(in the rows, 128 means zero)
Each path below is one point turned by a fixed rotation once a step. After each direction that follows a path, write how fast that rotation turns it, in deg/step (0 if it stays still).
Each turn is a multiple of 5 degrees from 10 to 175, or 0.
Each row of a path follows its step; steps can be skipped.
Path 1:
step 0: [129 133 113 131 131 131 131 127 136 118 124 127 130 132 134 123 122 131
 121 109 126 130 127 132 126 128 131 124 129 133 118 126 121 131 130 128
 123 124 124 139 127 135 128 140 118 138 140 133 122 132 133 126 130 114
 145 124 121 128 116 136 134 130 139 128 118 123 124 144]
step 1: [124 137 126 128 122 124 128 130 134 124 128 137 118 143 138 120 115 128
 120 125 138 127 134 128 128 118 131 135 118 120 123 114 141 130 128 132
 121 143 132 127 124 129 127 137 121 136 128 125 121 126 116 128 118 131
 132 113 130 121 132 123 133 136 142 129 127 129 120 131]
step 2: [134 140 136 141 141 133 142 131 143 133 124 125 122 142 123 134 132 117
 130 131 128 129 130 131 129 134 127 130 122 118 133 134 133 135 122 128
 122 137 126 111 127 130 124 123 133 124 131 120 123 131 125 123 127 135
 127 124 139 127 135 133 127 139 136 129 137 143 124 128]
step 5: [138 133 127 129 112 116 122 137 127 130 133 130 123 113 122 125 120 131
 125 130 127 133 121 119 125 140 121 126 130 124 128 119 134 133 127 135
 143 131 123 125 124 122 124 133 124 139 123 124 123 133 136 114 118 128
 132 128 125 135 125 124 135 115 127 128 122 142 114 136]
step 6: [130 117 126 124 116 116 136 134 131 131 131 125 126 125 120 136 131 133
 123 125 110 135 130 110 129 120 131 133 119 126 127 124 132 130 141 143
 127 124 134 115 131 133 128 125 131 130 115 122 134 131 123 120 135 139
 137 131 131 125 137 136 134 127 137 136 127 135 130 129]
step 7: [122 112 129 119 129 121 134 126 146 127 132 121 127 134 127 125 135 127
 127 135 122 120 132 132 126 132 129 114 145 126 112 122 123 127 121 136
 123 115 135 116 127 129 135 125 138 121 125 125 128 137 125 123 138 139
 130 132 129 118 123 132 128 129 136 118 130 120 133 126]
step 9: [120 129 117 114 124 135 128 118 132 132 125 143 112 132 130 133 118 134
 133 127 135 126 124 113 121 131 124 126 126 126 130 126 132 125 134 133
 118 132 120 131 132 123 119 123 119 130 130 127 127 128 134 125 130 115
 121 118 128 139 127 119 133 134 116 111 129 140 133 125]
step 10: [130 140 127 123 125 123 122 130 134 138 111 132 131 134 130 132 121 119
 140 120 130 140 120 120 125 124 126 122 119 129 126 130 136 132 128 118
 129 127 137 108 129 135 124 112 120 126 123 113 128 125 129 130 131 121
 126 126 118 125 130 134 137 125 117 124 129 128 134 133]
step 11: [124 122 132 121 124 144 117 139 134 135 117 133 132 128 137 123 144 123
 130 122 120 130 128 128 126 128 129 127 128 124 135 127 121 132 128 115
 133 127 131 119 129 137 132 116 134 139 137 117 135 136 117 137 130 133
 128 123 126 117 128 126 122 119 134 132 112 128 130 123]
Speeds:
[129 128 128 129 128 130 130 126 128 131 129 128 128 125 129 130 125 130
 129 126 126 126 126 127 130 130 129 126 130 130 127 127 126 125 127 128
 129 129 129 131 126 131 126 131 129 129 129 129 128 126 127 129 127 128
 126 128 127 128 127 126 127 128 130 125 128 128 129 131] : 85
[126 125 127 127 130 127 130 125 126 127 129 129 130 128 127 129 128 127
 129 131 129 130 127 129 126 127 126 130 128 129 126 131 127 130 125 130
 130 129 124 130 128 128 129 129 125 128 128 127 130 129 129 127 129 126
 126 129 126 129 124 128 124 129 129 128 127 128 128 128] : 80
[125 126 126 127 126 129 127 129 126 130 128 130 128 127 130 128 128 132
 126 130 127 127 130 125 129 125 129 130 127 127 128 128 127 129 127 129
 126 130 127 130 130 129 126 126 128 128 129 129 128 127 123 128 129 130
 128 125 130 129 129 128 127 128 128 130 127 127 130 126] : 140
Path 2:
step 1: [112 137 119 125 118 126 122 128 128 123 130 140 131 134 127 117 111 130
 122 124 135 132 128 123 126 139 130 122 123 127 132 123 124 132 132 133
 128 131 117 131 125 130 130 132 129 108 121 123 124 120 138 124 124 128
 126 130 130 122 124 127 129 129 141 130 127 128 128 133]
step 3: [124 130 123 128 126 128 133 130 116 124 135 140 132 132 119 126 125 140
 128 118 130 135 122 126 123 131 132 123 136 127 120 128 133 117 123 124
 123 133 138 129 135 128 138 121 133 125 132 133 111 123 130 130 128 124
 124 119 140 121 137 117 128 130 126 129 120 123 130 118]
step 5: [128 126 132 120 120 130 117 132 124 130 133 123 131 135 123 128 131 135
 124 133 133 127 126 134 121 132 123 123 137 125 134 127 133 122 137 137
 130 121 122 127 140 130 129 125 144 120 134 129 128 146 141 124 116 120
 135 137 129 114 133 125 129 128 127 124 127 129 122 127]
step 6: [125 124 129 122 145 127 127 131 124 127 132 125 134 129 120 126 113 122
 118 126 140 119 120 133 124 130 135 131 128 135 123 131 132 131 140 132
 142 135 129 136 123 126 131 133 128 119 133 131 123 137 132 123 129 123
 126 125 114 133 133 123 124 122 124 115 126 130 120 134]
step 7: [131 124 125 124 132 131 131 133 124 128 132 114 138 123 121 121 122 114
 136 127 128 133 117 126 122 136 123 123 128 125 139 128 126 129 136 131
 128 134 129 127 129 128 141 124 124 125 131 129 115 133 124 125 120 122
 126 139 140 139 133 119 128 129 123 130 144 116 131 128]
step 9: [130 125 137 134 125 123 136 144 122 126 133 115 137 134 120 120 136 137
 133 138 130 123 134 128 125 132 121 135 122 138 127 136 129 133 138 122
 133 128 128 129 124 128 129 116 133 131 117 117 125 131 136 121 131 125
 124 126 137 131 132 133 130 127 124 139 126 126 121 126]
step 10: [128 124 141 132 126 122 123 130 128 120 123 120 148 119 125 139 119 131
 127 132 124 120 138 131 137 132 124 134 125 130 118 123 140 129 129 132
 141 121 127 124 127 125 129 123 130 131 132 129 128 130 127 134 116 127
 122 133 127 126 126 132 130 141 116 125 132 134 124 132]
step 12: [120 133 130 133 132 122 126 125 124 116 125 116 131 136 133 135 121 119
 121 133 120 135 126 118 114 142 139 128 111 126 125 126 129 139 123 124
 131 126 118 127 130 116 125 129 121 131 120 132 127 133 127 130 133 128
 127 132 127 127 123 133 131 132 129 127 138 124 132 124]
step 14: [126 120 117 128 119 123 131 126 123 128 118 126 131 123 135 128 135 139
 123 122 121 132 125 120 126 139 124 135 120 127 119 131 136 132 128 115
 133 120 129 130 126 132 123 135 127 120 122 124 118 125 125 117 122 132
 111 115 123 125 122 128 131 140 124 128 121 131 131 125]
Speeds:
[130 127 129 129 130 128 129 125 129 127 128 131 128 128 128 127 128 128
 127 126 127 128 131 129 127 127 129 131 128 126 127 132 127 129 127 129
 129 131 125 130 129 129 130 125 130 126 129 128 127 128 127 126 128 127
 125 128 128 126 126 126 128 126 130 129 126 127 125 128] : 140
Path 3:
step 0: [125 131 124 137 130 126 130 140 136 125 126 128 128 123 129 120 121 133
 126 123 117 139 143 125 123 127 113 143 125 129 138 131 127 131 138 125
 130 126 133 130 122 125 141 122 145 137 138 126 134 130 129 137 130 133
 130 138 145 128 116 136 130 131 135 127 122 136 121 131]
step 1: [126 112 123 131 132 127 132 121 124 124 122 129 125 114 121 138 129 125
 138 136 121 132 111 121 120 126 124 133 133 133 132 128 126 144 130 130
 133 136 127 121 132 126 131 117 140 127 136 137 131 122 132 146 129 132
 126 124 128 135 144 126 133 120 134 138 140 133 131 122]
step 3: [115 132 143 119 131 132 126 130 123 123 126 126 127 117 136 132 124 134
 129 131 134 134 128 135 111 127 114 130 134 130 117 127 134 134 134 117
 128 123 119 111 139 128 134 134 115 133 123 128 129 118 122 128 124 112
 135 131 132 127 120 133 134 136 126 126 128 138 120 135]
step 5: [117 142 124 132 133 131 115 132 133 131 125 128 131 136 123 124 128 130
 115 115 131 128 120 121 119 122 122 131 124 137 128 142 133 134 136 136
 143 138 129 124 127 127 144 122 140 130 122 119 124 136 140 123 125 126
 130 134 133 121 131 124 120 120 137 120 135 130 135 133]
step 6: [129 131 140 132 131 140 145 123 133 131 123 134 134 122 136 135 127 123
 134 123 128 130 121 117 120 115 142 139 119 132 134 130 125 135 141 120
 141 118 120 139 129 135 129 124 127 137 133 133 126 128 135 124 127 125
 123 133 128 135 134 139 127 127 138 136 132 137 117 125]
step 9: [122 116 117 125 128 128 132 137 131 122 132 131 129 133 126 118 122 126
 131 138 128 139 139 134 128 131 125 144 127 136 128 127 125 131 140 131
 142 128 136 126 122 122 142 136 128 136 125 120 132 112 126 132 136 126
 129 122 147 133 124 131 129 122 130 137 125 134 113 120]
step 12: [113 128 137 120 132 128 128 130 132 116 126 124 118 128 123 128 131 140
 117 138 131 120 125 125 113 129 123 135 111 119 124 121 133 131 139 120
 131 116 116 126 140 130 130 129 124 132 132 131 126 128 129 133 130 124
 144 125 134 137 130 118 133 134 130 132 135 132 125 141]
step 13: [137 136 138 124 130 130 123 135 131 138 113 128 127 114 120 124 116 132
 122 119 110 135 133 136 125 133 122 128 138 125 131 128 131 135 130 132
 132 132 131 129 147 142 137 128 133 127 125 126 128 132 132 138 134 124
 122 122 135 136 127 136 123 137 129 130 127 135 123 139]
step 14: [122 121 125 127 133 129 120 136 127 132 131 141 129 126 125 123 131 123
 134 125 136 133 119 126 122 122 131 138 141 141 125 140 129 139 133 123
 136 137 129 114 130 125 127 124 134 126 119 120 132 141 136 124 124 131
 131 122 140 131 138 126 124 108 128 132 137 136 121 139]
Speeds:
[132 129 126 127 127 130 127 130 131 130 128 131 129 128 127 128 127 128
 129 129 126 127 133 125 128 131 129 126 127 128 127 129 127 128 129 129
 129 130 129 128 126 130 129 129 127 132 129 128 127 127 128 127 128 130
 126 128 130 128 125 128 129 127 126 131 126 127 128 130] : 160
[127 127 128 133 128 127 125 127 130 127 127 127 131 128 130 126 126 128
 127 127 132 127 131 132 129 128 128 130 132 129 128 130 127 129 129 127
 130 128 127 127 126 127 127 129 130 128 127 127 127 127 127 126 128 130
 127 127 128 128 127 128 129 128 128 128 127 128 130 127] : 70
[126 128 127 130 129 128 128 131 126 130 127 129 129 129 129 129 130 126
 126 130 126 128 128 127 129 125 128 125 131 128 127 130 128 130 128 130
 127 133 129 129 131 128 128 130 128 126 129 127 129 131 129 126 129 128
 129 129 126 126 130 126 128 130 129 131 127 126 129 129] : 120
Path 4:
step 2: [136 133 131 127 126 147 131 138 126 137 132 120 123 127 137 132 123 122
 130 129 126 116 134 128 134 121 131 126 132 141 134 140 124 130 131 125
 123 123 131 128 125 135 125 128 119 138 131 120 120 121 138 136 129 130
 122 121 124 123 125 121 113 122 129 120 121 129 120 127]
step 3: [130 130 125 133 129 124 119 122 133 137 128 131 121 140 132 133 131 136
 129 131 130 125 125 126 134 131 134 123 144 131 133 133 133 121 144 127
 131 125 130 146 122 140 138 129 124 122 133 131 138 123 134 132 122 140
 128 130 125 128 125 123 121 119 127 126 121 127 115 134]
step 4: [129 127 122 128 127 119 126 131 133 132 123 147 127 139 134 135 123 124
 131 127 120 127 117 125 133 126 124 139 133 126 125 117 124 128 125 128
 132 140 124 138 122 146 135 127 132 136 127 142 134 129 128 120 123 131
 135 123 129 123 126 126 140 137 132 126 124 125 127 125]
step 5: [132 123 132 119 132 129 126 130 133 131 120 135 131 126 131 135 124 121
 128 129 143 130 128 125 118 105 123 136 128 132 125 128 123 124 129 133
 126 126 129 133 128 125 124 123 133 133 130 126 123 143 128 111 126 126
 139 132 137 124 128 124 132 140 140 132 131 125 134 129]
step 6: [134 114 127 130 132 140 126 133 131 123 125 121 134 131 124 125 118 135
 124 125 138 119 133 125 116 123 122 128 121 123 126 135 135 134 133 119
 126 125 131 126 121 126 130 125 131 124 134 117 139 131 115 128 116 112
 133 134 130 129 126 127 118 136 130 133 127 128 126 133]
step 7: [128 132 124 124 121 133 134 122 133 116 117 123 126 136 120 119 128 131
 125 133 123 117 128 138 128 126 117 120 134 124 131 136 129 131 118 120
 135 133 137 122 133 139 124 125 123 119 131 130 130 131 117 146 129 126
 131 128 129 131 118 132 124 126 128 139 131 121 126 132]
step 9: [127 139 131 130 137 121 131 123 123 129 135 127 128 125 130 132 125 144
 132 129 133 137 136 134 127 124 133 137 118 121 129 127 130 121 129 136
 127 128 120 127 135 145 133 128 124 123 128 117 122 116 122 116 129 132
 122 123 138 134 134 128 129 133 128 118 134 133 135 130]
step 12: [118 108 126 126 129 130 130 129 123 126 125 126 124 120 108 118 137 133
 125 129 119 119 127 133 134 126 138 127 134 127 137 120 123 125 131 132
 130 127 120 139 134 116 127 130 133 126 124 126 127 120 122 120 131 125
 132 122 121 126 118 135 125 132 131 130 120 131 125 122]
step 14: [126 130 123 133 134 132 118 123 114 133 130 130 123 138 129 135 132 123
 111 121 135 141 123 123 131 131 132 125 123 140 132 134 132 137 127 128
 129 130 128 119 131 127 125 141 133 128 139 125 120 130 125 134 128 125
 130 131 128 124 138 137 141 121 125 121 134 125 131 139]
Speeds:
[127 127 128 128 127 130 129 128 127 128 125 128 127 129 127 127 127 127
 127 130 126 128 129 130 128 126 126 128 127 127 130 128 130 128 126 130
 125 125 129 127 126 126 132 129 128 126 128 127 129 129 130 133 125 128
 126 129 129 128 129 126 128 127 131 126 127 129 128 125] : 80
